In the rows, zero is written as 128.
One turn moves every row onto another: examples first, then more rows asked:
genub: [ 99 101  95 117 118 128 104 124 136 127 168 132 114 132 151]
narop: [112 138 154 129 134 139 115 123 131 106 151 165  74 115 151]
sif: [ 87 112 103 100 121 142 114 116 148 138 168 123 102 120 161]
Fam: [133 147 120 157 158 150  86 106 160 151 154 119 107 117 138]
setag: [169 124 129 116 131 117  94 136 152 155 147 140 105 111 132]
koze: [137 144 127 142 165 147 115 105 131 137 153 134 106 126 112]
sino: [103 101 106 108 115 151  99 121 144 121 165 127  90 130 155]
mis: [ 95 110 133 118 159 158  89 122 166 120 165 142 117 136 142]
davo: [137 150 146 105 130 107 109 132 156 167 147 126 107  95 159]
bifir: [164 155 130 121 120 116 112 132 148 125 162 108 110 110 132]
rar: [150 159 121 115 114 113 108 131 163 142 160 111 122 105 129]
nidiz: [156 160 141 111 109 132 103 136 156 123 154 109  97 112 133]
mon: [103 105 130 129 164 136  95 129 151 107 169 143 123 132 145]
Vuzu: [106 138 131 131 145 130 130  96 137 153 162 165 111 135 132]
levo: [ 96 144 117 136 129 115 107 130 161 137 157 166 105  85 159]
Guba: [ 95 172 137 129 134 132 100 142 147 121 136 142 105  90 134]
piz: [154 138 148 100 127 138  96 128 164 166 143 130  89 108 145]
dedat: [147 147 164 112 124 105 102 140 133 141 140 132 100 117 155]
losu: [ 88 118 144 116 160 148  97 130 158 103 166 136 110 120 161]
gomol: [ 89 111 123 119 163 143  96 129 172 120 171 139 123 112 154]
fik: [ 96 109 111 114 122 129 110 123 131 116 169 120  98 122 174]
ziv: [146 142 148 106 121 112 105 132 139 161 140 145 117 132 126]
dite: [116 157 135 128 154 133 123 129 121 114 143 149 102 106 113]
kop: [ 80 122 139 114 161 137 107 125 151 116 166 141 130 131 147]
dadub: [108 165 130 148 136 146  74 130 169 140 141 124 103  99 150]
vago: [140 167 134 101 113 124 121 124 156 145 156 114 118 114 122]
fiveg: [149 163 142 108 110 137 107 122 156 141 154 107 107 131 125]
Vego: [141 116 120 164 149 128  93 109 149 133 167 150  95 120 156]
Beke: [ 88 114 118 110 115 137 106 117 128 125 161 126 105 145 158]
Zub: [101 143 139 136 124 159  82 108 172 153 150 153  89 129 156]

sif -> fik
vago -> bifir
levo -> narop
Now these:
dadub -> Guba
davo -> dedat
kop -> mon

One turn moves every row onto another: examples first, then more rows asked:
zuzom: [127  70  82 137 123 104 138 143 136 111  97 124 127  92 118 130 167 116
  75 112 109 111]
fudus: [103 117 138 144 142 111 132  93 118 126 115 123 133  90 116 132 128 112
 134 150 119 119]
rogo: [110 109  68 127 125 110 116  82 151 119 112 120 144 123 116 126 128 134
 101 126 121 134]
fima: [100 111 145 148 134 115 122  89 122 128 118 131 144 104 124 129 131 116
 141 142 124 127]
tev: [114 114  63 127 130 109 121  85 150 118 112 116 137 117 114 127 128 130
  97 130 117 130]
rep: [170 129 132 129 117 113 127 146 129 145 106 140 137 109 153 125 147 126
 131 110 113 117]
Zabar: [110 119 134 150 142 115 132  91 121 128 121 126 132  91 119 134 128 102
 133 150 111 124]
dov: [116  94 122 144 117 126 121 170 157 163  90 142 125 112 146 133 133 113
  89 155 109 137]
fedup: [108  89 127 139 115 122 117 171 155 160  85 143 129 117 145 132 134 124
  93 151 117 136]
fisu: [166 127 135 126 116 111 125 146 127 144 104 141 140 111 152 123 146 133
 133 109 118 117]
duv: [136  69  83 153 115 117 124 134 148 117 113 140 140 107 134 132 171 101
  80 107  98 127]
nanif: [112  91 125 142 115 125 117 170 157 161  88 143 129 116 147 133 134 116
  91 153 113 139]
vegi: [111 118 137 155 138 119 126  88 126 130 126 132 139  98 125 133 129 100
 135 147 110 129]
Runa: [117  58  93 140 111 108 119 136 141 111  98 136 146 114 129 126 173 128
  86 101 121 122]
Ditok: [106  91 126 135 118 121 122 173 152 159  81 139 124 112 141 132 132 125
  90 154 118 132]
mim: [117 116  63 131 129 111 119  83 152 119 115 118 138 116 116 128 127 125
  96 130 113 133]
Big: [125  61  90 149 109 114 118 132 146 116 109 142 148 117 135 129 173 114
  85 101 109 129]
Roro: [117  62  89 133 118 103 130 141 134 109  93 127 137 102 121 128 170 130
  80 107 121 113]
poduk: [110  94 122 137 120 121 125 173 152 160  82 136 120 106 140 132 131 119
  89 157 115 131]
resi: [166 130 132 122 121 107 132 150 124 142  99 133 132 102 146 124 145 135
 130 112 119 109]
vuzan: [106 113 142 154 133 118 121  86 126 130 124 135 144 105 127 131 132 106
 139 143 116 132]
lopid: [170 133 128 125 121 110 134 149 126 143 103 135 130 100 146 125 143 127
 128 114 114 109]
loz: [164 128 134 123 117 108 129 149 125 141  99 136 137 107 148 122 146 137
 131 109 122 112]
vovu: [117 113  63 132 127 113 116  82 153 120 117 121 142 121 119 127 128 125
  98 128 113 136]
Difi: [115  95 119 141 120 122 124 172 155 160  86 139 120 107 143 134 132 113
  88 157 110 133]
rigun: [173 132 129 130 119 112 130 147 128 144 106 138 132 104 150 125 144 124
 129 113 111 114]
gak: [136  73  78 147 122 112 134 139 142 115 107 130 129  95 124 133 168 101
  74 113  98 118]
Sok: [ 98 113 143 143 139 111 127  91 119 125 113 126 139  97 118 130 130 118
 137 145 125 122]
Puge: [115 111  65 130 125 112 114  81 153 120 115 121 145 124 120 126 130 131
 101 126 117 136]
mam: [111 111  65 126 128 108 118  83 150 118 110 117 140 118 114 126 128 134
 100 129 120 130]

fedup -> nanif
rigun -> lopid
fudus -> Sok
Now these:
tev -> mam
Roro -> Runa

One turn moves every row onto another: examples first, then more rows asked:
Rokop: [107  99 168 154 118 166 114 124 109  86 104 130 142 105 116 135 135 117
 106 108 127 103 145 113 102 162  88 126 134 162 121 131 120]
faz: [120 113 134 166 128 105 121 143 116 100 142 119 122 116 110 130 129 112
 102  96 143 153 102 169 128 139 111 124 185 144 132 116 119]
degep: [146 115 150 173 140 140 152 141 134  79 138 122 134 125  99 116 163 102
 110 116 146 113 126 141 122 147 121 144 121 159  83 111 104]
bok: [111  93 159 176 139 115 109 142 110 110 138 137  91  83 109 163 158 121
 118 103 130  98 112 154 119 151 120 142 134 135  92 132 134]
Duva: [102 125 147 126 102 157 127 130 128  92 135 115 134 123 116 149 113 127
 125 110 128  99 115 101 111 128 114 123 138 177  90 140 124]
Kevev: [141  99 152 129 110 145 141 122 135 109 133 109 125 125 103 124 140 164
 110 114 129 147 129 130 123 102  93 141 113 175  92 107 123]
pulus: [140 120 142 176 148  99 144 142 134  85 142 140 109 129 105 126 154 127
 119 101 142 121 154 133 139 150 130 158 148 128  87 109 128]
Zelog: [107  82 157 176 138 118 105 140 114 113 142 139  89 101 115 161 164 135
 115  94 116 107 105 151 130 143 108 133 133 130  87 127 133]
Bufom: [131 107 148 161 170  98 123 159 108 102 124 154 116  82 109 141 144  93
 125 125 132 115 117 148 123 150 128 143 149 136  98 129 149]
rut: [108 106 165 141 135 156 114 138 117  85 123 138 137 118 118 144 110 127
 102 120  93 111 135 121 130 132  62 115 139 134 109  89 109]
vifi: [142 106 165 121 136 125 127 146 128 106 113 123 116 109 131 148 112 165
 122 141 111 128 119 114 130 108 122 130 103 155  64 104 147]
Memu: [160 108 149 142 171  95 128 159 119  96 108 144 136 102 107 127 124 102
 115 155 132 143 120 136 124 139 119 138 152 147 105  98 149]
Kov: [113  98 152 177 146 121 114 141 106 109 142 135  98  86 102 165 157 120
 125 105 134  95 108 147 122 141 116 142 131 138  82 136 137]
morez: [151 103 172 131 134 152 131 151 120 111 101 140 133 146 129 115 114 163
 120 125 119 120 115 111 100 117 143 129 156 163 106 134 142]
Minon: [ 92 103 145 137 120 122 100 134 109  95 122 120 112 100 119 168 105 141
 100 120  96 127 136 127 133 131  77 104 133 131 109 103 127]
Rumog: [149 112 150 173 138 147 148 148 129  88 133 118 136 119 100 114 167 100
 109 118 142 119 117 139 120 145 118 145 121 167  95 114 101]
vog: [160 108 153 136 167  96 133 159 112 100 104 149 133 101 104 123 125 110
 110 150 123 153 121 141 124 134 119 139 147 151 111 102 147]
Kinik: [167 110 152 139 167 104 128 154 117 105 109 142 142 108 103 113 125 120
 106 152 124 157 122 138 123 134 114 138 151 155 111  92 145]
pevim: [151 110 161 127 133 129 122 163 125  99 121 127 121 145 114 149 101 164
 114 135  96 116 112 124 136 102 127 116 119 143  71 114 128]
zoz: [143 124 150 179 134 139 148 147 135  82 137 123 133 127  91 116 161 100
 111 113 140 118 128 140 130 144 114 155 128 154  88 108 108]
tutak: [137 107 143 148 134  90 123 139 117 116 119 137  97 137 124 134 130 167
 131 112 128 139 135 119 136 139 150 136 167 141  88 126 163]
nufeb: [156 102 171 137 137 152 132 153 125 113  97 138 143 147 126 117 105 155
 123 130 123 115 112 113 102 119 138 129 162 157 104 131 137]
sida: [138  97 152 119 137 138 119 123 148 125 117 148 126  96  85 120 132 118
 138  93 140 122 134 138 140 139 137 147 137 141  95 132 147]
bilit: [127 119 139 163 136  80 123 139 120 101 126 126  88 128 119 138 128 157
 127  95 139 139 140 119 143 140 136 144 156 128  99 119 154]
Deru: [115  84 149 138 110 128 118 123 104 111 120  95 122  97 119 148 126 135
 101 124 129 143  87 149 111 125 116 110 115 174 113 138 126]
vid: [ 97  93 143 129 113 109 104 123 105 110 123 100 106  94 126 162 108 155
 104 115 112 141 112 136 129 129 102 103 128 147 111 120 141]
loni: [112 101 160 176 116 149 118 147 103  84 124 126 137 141 118 144 123 129
  90 112 103 107 127 124 107 141  91 110 161 153 134 128 100]
zogu: [113 113 132 173 125 105 122 135 122 104 143 116 125 116 123 128 129 121
  98 100 141 148 104 167 130 138 105 134 183 145 133 112 121]
nuf: [111 112 152 133  97 153 131 118 128 102 143 107 120 119 107 149 137 153
 121 100 129 115 122 118 116 115 105 134 115 176  83 135 123]
Bom: [133 112 130 146 138 117 118 130 142 114 137 144 125 113  84 117 130 113
 118  89 140 136 115 169 135 139 134 143 170 126 116 133 137]
Kibo: [134  80 170 175 139 130 113 150 109  98 114 121 113 130 132 141 111 167
  90 105  95 126 124 148 132 142  92 103 148 117 114  99 117]
zadak: [108  92 165 149 122 167 114 112 113  87 109 128 139 101 123 137 138 122
 108 107 125 104 149 112 110 159  92 119 133 164 118 134 124]
baz: [126 103 152 116 133 148 114 115 143 120 111 155 122  95  93 123 138 119
 128 102 143 121 135 125 140 154 126 146 124 144  87 134 146]
sopak: [117 131 153 129 122 151 123 139 116  78 105 124 142 133 137 133  89 123
 116 131 119 108 119 103 116 148 118 110 158 164 108 132 122]
nipud: [136 104 160 148 144 133 114 157 112  88  97 131 142 138 132 122  85 144
  94 132  98 129 132 125 122 147 111  96 163 137 120 106 121]
Butu: [120 110 136 179 129 105 119 136 115 100 140 113 125 115 131 132 133 121
  95 105 141 158 106 159 121 144 107 128 180 149 131 105 114]
fifo: [124 104 164 149 135 108 127 135 115  93 116 107 117  94 155 141 119 159
 106 142 126 147 117 117 120 126 102 129 117 169  78  91 144]
lonim: [137 104 155 151 127 139 121 164 106  89 120 123 127 161 109 146 112 156
 106 133  87 105 106 135 123 110 116 104 149 139 109 124 106]
zaz: [141 103 146 118 143 139 114 123 147 115 120 153 122  96  83 128 122 122
 140  98 137 134 128 142 138 137 139 151 134 136  90 124 150]
mibod: [141 119 148 163 138  84 125 136 124 108 127 133  90 129 122 133 132 160
 124  99 134 136 143 123 137 138 139 135 160 129  90 118 162]
guz: [143 106 172 145 142 179 129 158 130  93 113 144 155 137 123 121 112 123
 107 131 111  96 125 116 112 129  98 127 144 154 103 112 110]
lofa: [126  79 173 174 141 128 111 143 113 108 118 120 111 125 134 139 114 174
  87 112  91 123 123 147 136 139  96 113 143 119 111 102 115]

Memu -> zoz
Rumog -> Butu
Now these:
lofa -> morez
loni -> nipud
Duva -> Minon
sopak -> rut
tutak -> baz
nufeb -> Rokop
vifi -> nuf
vog -> degep
mibod -> sida
Bom -> Bufom
bilit -> zaz
fifo -> Kevev

One turn moves every row onto another: examples first, then more rows asked:
Sukuv: [121 137 119 101 123 130 170 145 138 159 139 127 166 121 142 122 156 127
 119 132 110 105 120 141 120 132 135 128]
Tuvuz: [159 117 120 139 139 141 101 114 104  97 122 129 136 124 128 140 138 139
 120 122 157 149 115 104 141 125 127 159]
Lazi: [108 119 114 103 124 130 148 146 149 149 153 123 169 135 147 112 141 137
 128 125 100  94 128 138 124 132 133 136]
gekel: [103 121 116 112 142 131 168 144 150 132 150 115 136 121 153 111 143 136
 124 129 108 100 126 146 122 128 134 122]
tafup: [144 140  98 150 143 116 100 136 117 121 115 153 129 119 114 115 106 113
 126 131 171 146 110 111 117 125 138 140]
begem: [114 131 117 106 130 125 170 141 135 154 150 125 165 116 146 107 156 122
 125 135 114 104 128 136 121 124 139 125]
div: [128 139  97 152 130 108  98 146 115 122 104 137 140 126 126 131 112 108
 130 132 178 135 111 104 126 121 115 119]
dut: [130 120 135 137 111 138  95 131 106 119 115 142 116 116 152 121 134 133
 144 127 160 167 103 126 119 145 104 125]
dulov: [112 136 121  99 136 128 157 144 141 139 157 114 144 112 138 122 145 130
 137 129  96  98 127 140 140 128 124 121]
kef: [110 126 114 110 138 134 174 147 153 129 132 118 142 125 149 121 142 137
 113 131 108  99 118 148 122 131 132 126]
Sefat: [131 134  98 138 148 123  95 122  96 113 112 159 135 113 122 112 106 111
 143 138 163 122 115 108 108 118 117 136]
dum: [101 123 114 108 134 130 171 144 155 129 145 125 141 126 143 111 141 135
 125 129 108  98 122 152 117 132 132 126]
deka: [153 117 111 159 128 128  89 153 122 120 131 154 126 123  92 137 144 117
 132 122 156 132 118 120 107 131 134 158]
Let: [141 117 108 135 152 143 100 107  92 110 133 128 133 133 132 154 129 144
 133 118 163 129 124 100 119 121 117 157]
raleg: [139 103 109 153 133 137  95 139 104 108 127 160 130 119 100 135 150 118
 142 129 154 110 124 121  88 123 118 156]
Tos: [130 140  95 148 129 117  89 140 108 107 108 147 138 126 125 124 114  89
 125 121 162 132 116 116 119 107 116 131]
Doket: [115 139 122  95 129 131 153 151 148 139 140 120 146 116 138 126 140 131
 131 130  92  97 117 145 139 137 121 122]
sakit: [131 112 114 164 111 121  96 164 122 122 119 148 127 122 105 144 158 112
 136 123 168 129 116 123 100 134 116 135]
Nuzi: [137 116 118 141 126 145  94 119 100 105 130 121 130 143 146 157 143 128
 121 100 157 151 122 117 124 119 114 152]
mame: [113 125 112 108 126 132 147 155 150 157 139 122 166 136 155 113 131 135
 121 130 101  95 121 137 122 135 135 130]
simu: [131 118 107 157 113 128  91 153 114 107 117 157 127 123 110 134 151  92
 129 115 156 130 119 133  95 117 118 141]
vivoz: [126 132 126 128 117 139  89 120 100 118 125 144 112 123 156 131 134 123
 137 105 157 171 110 129 113 136 114 137]
povig: [112 139 116  95 134 125 159 142 146 134 151 120 152 120 130 123 139 129
 133 129  99  95 125 143 139 129 122 125]
benop: [125 119 124 126 135 143  92 117  96 125 131 158 107 111 138 127 134 141
 154 119 157 149 112 122  94 147 119 146]
venob: [111 135 118  97 126 126 171 133 139 152 147 129 167 121 145 110 151 129
 125 130 114 107 123 141 121 130 135 127]
Vifev: [110 118 113 111 128 128 145 153 145 153 155 120 166 127 151 106 141 130
 132 130 101  92 131 134 124 128 137 129]
pigi: [147 106 124 150 122 143 103 126 104 102 122 113 138 140 140 154 143 139
 124 123 163 144 117 111 136 122 102 143]
fina: [141 114 131 136 126 143  86 128 113 108 120 153 113 111 139 112 135 141
 138 122 150 163 105 123 117 148 130 152]

Let -> raleg
Lazi -> dum
Now these:
mame -> kef
Vifev -> gekel
simu -> vivoz
tafup -> Tuvuz
sakit -> dut

One turn moves every row onto another: examples first, then more rows asked:
deta: [106 143 134 146 114 154 132 119 147 106 123 112 126 126 145 100 112 105
 137  96 133]
dad: [128 127 131 154 115 130 156 136 137  86 127  96 110 137 142 127 127  97
 114 135  95]
musof: [132 130 153 107 140 129 157  92 149 132 130 107 134 143 143 105 130 116
 143 101 151]
delez: [104 134 145 157 120 137 160 129 144 117 123 103 143 138 164 120 114 105
 141 104 124]
mege: [127 126 131  93 159  92 142 108 133  89 135 120 114 137 145 111 159 118
 146  99 133]
Gep: [109 131 161 159 115 141 146 126 140 125 117 114 139 136 152 123 124  85
 136 106 112]
rem: [ 98 112 115  89 121 138  95 124 147 140 144 106 104 136 128 155 127 111
 143 111 111]
rom: [124 131 126 129 153 108 135 153 113  83 133  94 105 138 152 118 167 127
 129 121 113]
pev: [126 132 135 158 121 130 160 152 128 100 128  86 115 142 153 127 135 111
 116 134 103]
mutun: [102  96 116  90 112 133 119 124 145 140 126 118 100 145 129 162 109 116
 137 116 119]
Bav: [133 129 144 155 114 129 141 149 119 105 121 101 107 142 143 127 144  93
 114 136  94]
tisam: [130 135 133  97 149  88 151 122 130 106 142 107 117 143 157 113 162 123
 146 101 137]
mer: [112 107 133  89 128 138 108 133 163 135 151  97  99 129 118 162 147 117
 133 114 103]
nub: [105 128 149 156 129 155 147 115 147 111 118 106 141 132 148 113 111 100
 138 106 123]
Vidiz: [ 97 100 111  92 116 133 118 122 139 141 127 116 101 148 131 164 113 116
 135 116 114]
Gilok: [131 124 134 122 148 105 123 146 101  92 122 114  99 141 144 120 171 112
 127 122 109]
Vapaf: [136 124 125 123 155 120 129 139 113  78 128  97  97 138 136 113 161 124
 120 132 111]
lat: [ 93  97 134 100 140 137 128 130 159 130 136 108 104 134 124 178 145 124
 127 108  93]
zif: [135 144 150 107 129 137 149 102 161 126 140 102 120 131 134  98 143 120
 134  92 146]
vepi: [125 130 119 146 102 131 162 134 132  88 117 111  97 141 141 120 116 109
 110 125 113]
mozif: [101 108 118  86 121 136  92 128 150 135 142 108 103 132 126 152 126 113
 147 107 116]
ziz: [122 137 150 116 141 127 152 111 138 137 130 102 140 145 158 105 133 123
 150  96 154]
butub: [ 97  93 137 102 136 136 127 136 163 124 134 109 100 132 122 177 143 122
 128 108  94]
vuv: [ 94  89 125 101 135 144 129 128 141 139 119 113 103 146 127 174 125 131
 125 117 107]
tidek: [106 111 130  89 130 138 109 128 161 140 151  96 103 132 121 164 147 116
 132 113  99]
tupo: [132 126 147  94 147  89 143 113 122 116 127 126 115 145 147 117 168 111
 144  99 134]
nedeb: [120 130 139 103 151 104 155 115 150  83 135 122 106 128 138 116 169 128
 132  85 127]
rele: [128 121 128 127 151 132 146 140 119  80 112 108  89 138 134 116 157 142
 108 118 121]
kom: [ 96  85 130 103 133 148 128 132 145 135 116 114 101 143 125 171 122 131
 126 116 111]
diza: [124 129 169 118 139 130 147 105 137 146 120 118 139 144 148 111 142 107
 145  95 144]

vuv -> Vidiz
tupo -> Gilok
mozif -> mer
Now these:
nedeb -> rele
Vapaf -> dad
delez -> ziz

One turn moves every row onto another: examples first, then more rows asked:
Gek: [151 134 141 109 139 141 111 144 143 107 156 127 110 129]
muf: [107  92 125 134 149 141 142 150 133 125 149 112 114 132]
pigak: [101  90 136 170 127 127 130 119 149 100 121 104 133 110]
Bizu: [133 133 160 160 118 113 103 139 133 130 130 133 139 153]
kigez: [138 111 141 150 114 175 117 147 162 122 151 111 137 126]
gat: [104 115 138 167 130 113 112 110 116 107 118 118 141 110]
kemaf: [145 104 137 142 113 104 109 158 153 102 160 143 118 125]
kepuf: [130 130 122 124 128 127 140 146 143 121  91  98 122 102]
kifim: [146 113 149 121 130 121 124 152 172 101 150 130 107 137]
ful: [127 119 127 137 114 106 142 152 155 117  90 111 129 100]
rad: [115 127 152 125 123 121 128 143 139 120 136 170 156 108]
komu: [129 120 114 144 106 111 128 154 136 118 101 119 138  84]
tuguf: [131 132 110 131 119 132 127 147 125 123 102 106 132  86]
Mit: [116 106 129 122 128 166 135 149 145 118 155 141 144  96]
mibo: [130 103 141 166 125 136 116 148 143 129 143 100 119 156]
dala: [108 112 148 143 131 154 135 111 163  98 116 109 142 101]
pediv: [106 113 149 135 144  96 134 144 126 126 129 141 125 144]
dipe: [150 125 128 130 123 125  96 150 125 108 166 141 120 117]
reni: [142 141 160 144 107 152 105 139 152 123 139 143 157 123]
depa: [111 137 151 141 134 141 116 102 131 105 112 123 151 101]

gat -> pigak
komu -> ful
Now these:
dipe -> kemaf
mibo -> kigez
Mit -> rad

